Rows are one point carried round by a steady rotation, each followed by how many ticks it has turned.
The counts run from 0 to 523.
[151 107 131 156  83  91 164 206 114 125  79 113  98 163 136 128 146 122
 128  63 128 119 108 105  90 152  95 176 113 140 147 135 134  91 109 160
 123 133 134 111 129 119 138 129 111 153 123 149 143 111 121 127 168 142
 123 127 133 151  97 142 128 125 111 156 104  97 188 151 116 134  48 177
 173 138 110 106 104 133 139  87] | 426
[142 132 203 153 136 157 155 110 144 183  69 144 124 141 124  96 110  90
 136 107 109 151 135 115  96 105 109 121 133 161 139  95 170 126 152  90
 132 138 145 162 101 141 101 100 164 109  95 202 109 138 140 125 116 136
 157 135 149 147 123 126 128 157 109 125  70  59 147  87 181 144 159 142
 136 117 142 106 149 112 157 148] | 168
[109 143 122  98 144 139 146 106  96 111 125 137 153 123 146 131 120 152
 160  75 153 137 111 150 145 152 143 195 105 122  97 136 129 145 144 110
 124  95 118 157 144 111 140 128 121 140 168 168 169 135 137 114 135 127
 179 131  55 140 128 122 126 128 109  79 140  68 167  93 132  79 167 167
 161 134 152 110 155  70 115 186] | 398
[159 136 198 155 139 127 144 117  93  99  83 142 111 147 110 107 103 107
 143  95 117 170  81 124 108 135 142 161 120 111 116 106 135 127 107 153
 145 119 155 142  95  85 143  89 175 120 146 135 156 113 119 114 190 182
 115  93 148 155  81 123 101 167 120 128  92  73 169  90 146 122 128 148
 130 127 119 107 141 102 171 107] | 297
[ 79 110 116 146 154 131 124 126 109  99 124  90  93 136 141 140 130 143
 114  79 118 132 129 101 120 100  87 174 128 116 173 114 197 141 142 151
  78 154 116 164 166 131 162  88 160 141 101 147 160 142 113 150  94 150
 100 133 106  98 137 111 105 119 106 140 142  77 135 118 114  89 133 149
 150  89 129 162 129 118  90 118] | 460
[ 76 117 148 135  90 142 180  63  89 121 134 180 119 158 118 108  90 121
 180 142 146 202 129 118 158  98 172 106 108 140 107  72 164 113 110  75
  91 130 102 162 118 118 124 117 114 131 162 159 169 113 149  94 163 130
 122 116 118 133 147 117 134 148  90  88 128 111 148  88 133 137 168  98
 151 128 145 126 135 110 135 150] | 305
[104 130 106 103  91 166 132 142 127  66  91  92 126 101 149 121  93  87
 159  80 126 114 154 124 146  92  79 175 116 135 146 102 151 111  92 129
 131 168 119 157 183 139 144 104 164 119 139 141 141  97 120 161 134 153
  99 149 100 129 129 126 113 159  90 151  92  92  97 110 117 103 144 193
 185 111 139 147 129 109 109 116] | 496
[129 160 120 126 124 110 135 132  89 130 107 134 136 141 112 105  90 158
 155  86 118 150  95 128 150 177 147 176 103 147 158 114 168 149 121 129
 126 111 128 148 126  75 148 130 134 133 154 101 210 161 129 119 129 158
  94 128 117 144 142  99  98 113  71 128 148 103 143 115 125  98 135 111
 129 114 142  71 169  92 157 175] | 231
[145  92 160 152  73 128 167 151 123 134  81 107 115 136  95  94  99  72
 154  90 103 148 126  97 103 124  87 129  86 156 144 123 162 118 103 116
 111 168 182 140 114 131 147 140 170 123 131 124 153 107 157 163 153 162
  92 123 133 142 150  98 136 117 102 164  70 111 134 113 125 114  69 153
 157 122 108 109 141 132 138 110] | 189
[132 140 152 159 159  72 172 172 107 133 118 106 135 122 101 171 104 107
 102 102 109  92 107 126 160 119 126 150 112 133 128 109 166  77 164 133
 104  99 115 154 125 101 164 114 144 133 120 104 153 113 107 154 135 203
  75 153 109 120 111 165 140 120 125 123 109 112 128 124 117 139 177 156
 198 133 133 140 162 131 142 133] | 359
[121  90 181 136 123 133 130  96 135 113  70 106 106 128 101 119 114 126
 162  74 128 157 119 104  71 127 121 170 135 134 106  92 164 127 128 161
 144 126 146 131  76 101 141  99 164  97 132 168 143 142 136 129 119 163
 110 102 101 178 110 107 143 142 121 117  80  91 134  56 129 119 135 153
 138  99 103 110 130  74 158 105] | 298
[115  82 158 170  97 126 181 150 146 142  83  87 131 145 145 101 124  65
 152  75 112 146 188  66 113 128  74 148 109 129 138 131 148 136 117 145
 113 161 180 151 127 153 129 137 108 116 108 147 135 124 133 146 122 142
 153 135 129 141 142  97 123 126 102 138  92 101 132 131 139 106  72 166
 141 143 122 119 125 124 114 142] | 422
[115 131 115 187 115 128 151 156 144 169  97 176 120 183  94 124 128 170
 145 105 122 133 119  99 139 127 190 131 114 117 173 114 169  91 134 144
 102 116  88 120 119 118 122 103 114 177 137 135 179 104 123  90 164  86
 124 141 173 100 127 126 128 119 102 132 127  97 195 137 165 150  93  95
 130 146 157  89 152 165 147 102] | 208
[ 92  89 139 148  89 135 138 146 148 117 113 134 114 152 146 142 152 164
 182  88 162 113 160  82 122  92 134 142 158  85 145  88 169  94 147 113
 118 145  76 151 125 177 143  90  76 164 106 174 125 158 139  95 144 113
 138 132 123 109 132 129 171 134  92  93 120 105 133 135 141 146 139 116
 136  75 165 111 111  93 154 131] | 440
[102  96 110 182 123  76 141 127  86 105 126 112 103 160 163 178 153 117
 140  57 119 107 142 107 140 129 147 217 111  62 164 125 139 140 171 136
  86 121 119 152 146 111 143 148  99 157 127 128 175 128 116 115 128 137
 125 111 109 142 105 123  96 111 108  82 133  86 141 180 107 113 113 167
 151 145 121 132 128 121  97 130] | 456
[123 122 144 152 138 107 156  71 178 160 104  98  84 157 156  96 119  66
 149 143  81 133 194 104 135 102 142 150 127 106 134 151 157 132 161 150
 111 105 134 180 161 142 113 133 126 140  67 149 138 123 130 105 129 135
 172 165 158 124 129 151 116 137 106 117 121 114 163 124 189 115 133 149
 155 163 125 115 153 187 121 143] | 146
[127 134 169 167 116 131 166 144 169 190  80 150 102 149 147 121 140 143
 156 117 126 115 120  96  98 105 135 123 115 158 172 134 183  72 128 143
 102 103  66 145 111 131  91 105 102 150 110 173 125 148 136  81 140 100
 153 166 140 103 128 145 162 121 131 123 129 111 205 129 162 138 136 136
 190 133 120 120 146 162 134  96] | 410
[100  85 168 135 129 151 176 102  88 145 121 126 171 132 114  94 100 153
 160 116 123 148 107 105 133 148 143 131  91 115  91 126 136 157 163 143
 107  83 138 160  77 136 151 137 121 128 177 171 174 133 153 134 144 145
 147 118  76 132 150 105 133 113 123  81  96  87 140  97 142  94 155 139
 129 114 143  90 150  62 116 176] | 195
[135 135 152 154 109 115 159 132 110 131 102 123 158 113 109 145 109 123
 172  91 141 126 137 134 133 143 119 161 156 178 116  96 136  98 144 109
 137  96 123 133  99 117 111 116  99  99 120 161 130 156 115 124 126 181
 118 167  86 175 117 139 182 105 109 105  76 123 114 118 122 131 160 110
 154  87 118  90 145  84 215 143] | 505
[ 78 154 118 195 131 140 110 116 135 126 121 159 130 148 149 182  91 153
 157  70 108 108 148 133 109 141 149 157 150 144 141  96 158 115 115 122
 111 102  93 155 146  96 119  97 145 138 132 171 166 145 107 125 101  77
 134 176 115 105 106 112 131 112 106 111 135  80 188  98 137 121 192  96
 163  87 148 147 130  95 147 120] | 134
[147 197 128 179 118  98 173 141 135 149  92 151 143 152 165 133 103 125
 160 115 133 119 136 130 168 141 139 120 151 161 158  93 155  87 119  95
 132 109 115 170 171 130 108 108 111 157 131 152 154 136 135  93 164 132
 152 161 116 128 134 143 147 153  86 136 111 109 182 139 176 119 162 107
 175 153 149  74 156 151 155 162] | 32
[142 123 164 161 129  85 150 128 162 133  97 112  56 134 132 107 153 129
 148  79 133 164 158  89 163  82 117 181 111 108 180 121 169  85 132 160
 130 161 161 125 151 148 169  68 134 133  51 135 153 133  91 105 135 141
  90 105 148 155 127 146 123 155 125 120  95 141 145 146 144 138 104 167
 142 164 114 133 138 176 166 104] | 74
[135 123 154 175 124  91 135 110 101 114  62 125 111 150  85 150 126  76
 113 109  78 165 110 132  84 123 139 147 112 108 108 134 136 107 125 124
 105 151 135 148 114  50 123 112 174 110 135 121 148  92 106 127 132 174
 121  97 143 161  78 142  98 131 118  87 127  73 153  91 137 132 123 177
 174 145 109 137 137 110 156  90] | 152
[143 134 205 135 172 109 131 128 108 117  86 112 120 108 134 128 112 123
 146  76  81 157  84 107 106 107 141 141 138  95 149  93 163 140 179 163
 124 145 145 173 115  98 162  97 156 126 121 163 128 129 121 155 133 146
  74  93 127 160 100 140 114 161 122 131  63  84 158  87 141 140 164 155
 123  95 131 138 161 119 153 116] | 95
[112 108  87 123  88 143 139 104 128  96 114 102 111 146 123 150 124 130
 187  87 111  90 162 102 152  91 170 166 149  56 136 109 143  78 157 118
 103 145 126 138 134 117 126 103  73 159 106 129 142  66 118 110 170 128
 126 124 158 122  94 143 118 149  87  75 114 142  79 177 128 121 123 151
 143 163 178  92 128 118 156 116] | 347
[109 142 167 145 155 129 138 107 129 151 132 131 136 116 146 111 122 126
 171 111 148 157 131 104 131 134  72 152 127 147 130 113 154 142 133 128
 146 138 144 182 142 142 131  69 157 107 107 197 144 172 133 133  96 126
 181 158  83 119 131 109 133 161 114 121  93  52 147  94 188  86 171 140
 167 113 134 124 142  85 131 174] | 402
[122 107 103 169 125  81 133 166 102  89  69 100  96 176 170 154 148 132
 109  44 116 134 125 116 114 114 133 209 135 102 142 120 151 138 130 142
 106 152 133 141 155 107 157 117 133 172 136 112 179 108 120 136 128 154
 113 109 131 122 106 123  97 111 107 121 137  82 173 133  93 110 116 155
 144 116 136 126 113 116 107  84] | 223
[160 146 141 178 131 115 116 133 141 128  92 127 119 146 109 179 142 124
 142  30  89 135 122 116 127  99 180 174 129 100 152 105 123 117 151 121
 116 148  97 115 128  91 121  83 127 142 114 145 128  91 109 134 124 124
 124 107 156 165 105 140  90 174 110  66 112  98 128 147 113 165 162 156
 153 113 140 125 130  84 168 131] | 478
[134 104 129 156  95 135 155 130 130 153  79 129 133 162 109 113 139 128
 177  64 125 164 117  99 112 158 148 162 129 187 151 105 173 120 128 106
 128 112 150  93  81 117 117 125  84 139 122 157 161 175 148 110 127 143
 124 128 107 193 139 108 175 107  90  94 113 136 181 136 107 125 107 125
 123  98 106  68 134  99 188 166] | 303
[ 78 148 117 150 118 152 157  98 135 119 132 147 112 135 137 144 106 152
 170 147 149 116 154 121 165 108 150 144 134 116 127  77 146  79 119  95
 104 134  84 164 148 126 128  61 127 129 105 171 156 113 100 109 112 115
 176 151 133 104 105 164 111 195 108  92 138 100 109 123 169 108 173 114
 204 136 145 157 143  94 141 129] | 512
[137 122 138 118 138  88 155 170 104 100  68 113 163 135 109 116 129 133
 129  91 122  81  86 124 121 110 146 139 140 110 133 125 167  81 174 117
 133  72  93 150 114 139 139 127  87 175 123 168 139 117 129 120 158 159
 104 164 123 119  97 145 169 117 113 128  84  93 162 107 100 174 180 114
 141  91 140  66 152 138 154 144] | 229
[ 83  62  89 157  98 132  96 112 125 120 108  90 124 154 130 154 142 128
 159  77  95  69 162  93 124 131  92 189 163 120 124 131 145 105 120 105
 113 134 112 137 150 104 114 127 118 127  91 161 140 132 131 147  86 126
 162 177 112 133  82 131 136 117  82  74 127  74 105 135 117 103 105 166
 156 112 118 128 113  98 138 108] | 149
[155 152 189 159 163 128 130 132 131 149  60 124 140 163 115  93 104  88
 119  78  84 149 123 138  93 133 122 162  87 133 138 157 132 144 132 174
 139  82 154 187 126 108 137 136 186 115 164 157 157 124 134 138 141 131
 142 147 152 120 129 124  86 118 119 157 106  57 197 101 158 108 124 144
 151 113 151 100 171 105 126 132] | 261
[118 134 168 165 111 108 173 104 110 132  94 155 123 149  99 155 113 124
 144 102 129 169  85 143 109 165 165 141 115 147 107  88 144 115 143 134
 132  92 125 145  70  79 140 105 150 115 150 161 169 108 134 108 174 177
  91  74 127 178  99 131 136 129 133  83 115 115 159  91 130 137 163 130
 146 120 127  96 147 108 181 152] | 64
[152 131 103 158 119  83 131 155 151 163  90  96  90 112 142 161 125 139
 131  66  55  88 132 111 126 117 135 165 141 142 178 147 195  81 142 163
 128 134 116 114 136  90 119 132 126 158  64 151 139 122 139 150 120 129
  84 173 133 152 109 153 129 120  96 122 121 144 140 181 137 128 135 165
 175 147  92 127 156 163 151 102] | 483
[109 148  80  88  82 141 117 151  80  67 105 115 138 115 144 156  84 158
 169  49 139  99  92 145 133 133 119 161 153 156 153 113 161  78 115 126
 135 115 106 143 162  95 121 116 159 133 139 169 162 117 134 149 138 145
 120 164  74 115  90 126 133 150 109 140 122 101 132  91 124 107 160 152
 177 107 106 123 133  89 137 114] | 25
[105 141 119  86  86 135 114  85  96  64  96  98 121 114 105 124  88 132
 166  87 124 129 126 137 146 120 160 148 122 135 143  86 145 110 132 104
 118 152 135 130 142 101 148 127 124 126 175 119 171 117 153 142 150 165
  56 105  69 160 131 107 139 132  84  83 123 116 105 100 116 115 184 145
 127 103 156  89 142  78 175 165] | 232
[105 115  96 112  77 165 125  62  98 161  86 140 136 152  80  80  58  88
 163 126  73 119 151 145 157 110 152  91  76 150 177 129 166 119 119  97
 125 162 136 155 127  95 105 153 139 125 139 133 188 116 162 143 115 128
 115 139 153 114 125 144 115 136  78 110  99 121 101 110 140 106 136 118
 167 146 134  86 155 126 135 139] | 247
[159  98 138 170 101  86 157 146 122 115  74 103  92 161 129 123 136  87
 128  73  94 143 136 100 134 109 113 175  96  76 141 129 167 127 143 110
  79 132 179 157 133 125 147 127  87 136 112 101 164 100 140 110 158 178
 119  89 162 158 127 117  90 114  77 115 115 117 120 175 108 117  83 168
 119 160 140  77 129 144 123 127] | 457
[183 194 148 184 129 123 178 150 111 138 119 163 163 131 116 171 115 114
 157  97 149 160 120 139 172 165 146 140 136 142 111  87 119 105 133  90
 119 112 117 150 133 117 106  79 123 111 127 144 147 134 119 100 137 151
 163 122 117 149  95 157 130 147  97  92 119  92 135 125 153 125 167 126
 176 147 135  95 157  86 187 150] | 33
[129 145 154 123 130  94 178 136  85  84 110 122 117 133 138  95 125 101
 113  97 145 167  99 120 171 113 117 152  74  80 145 121 164 142 131 123
  87 138 147 205 174 139 164 133 119 149 158 137 187  90 162 121 183 159
 118  97 136 110 151 126  90 152 115 154 126  88 182 138 154 105 140 158
 151 164 164 112 170 143 106 150] | 327
[118  65 128 102 112 160 101 155 112 108 100  79 141 135 151  95 144 160
 171  27 141 100 128  86  99 116 109 200 118 108 151 126 159 142 150 116
 131 136 120 144 150 155 142 122  97 148 143 171 157 142 151 137 130 122
 128 125 111 139 155  95 117 138 102 109 101  90 126 149 101 109 105 167
 128  94 141  76 132  79 117 145] | 92
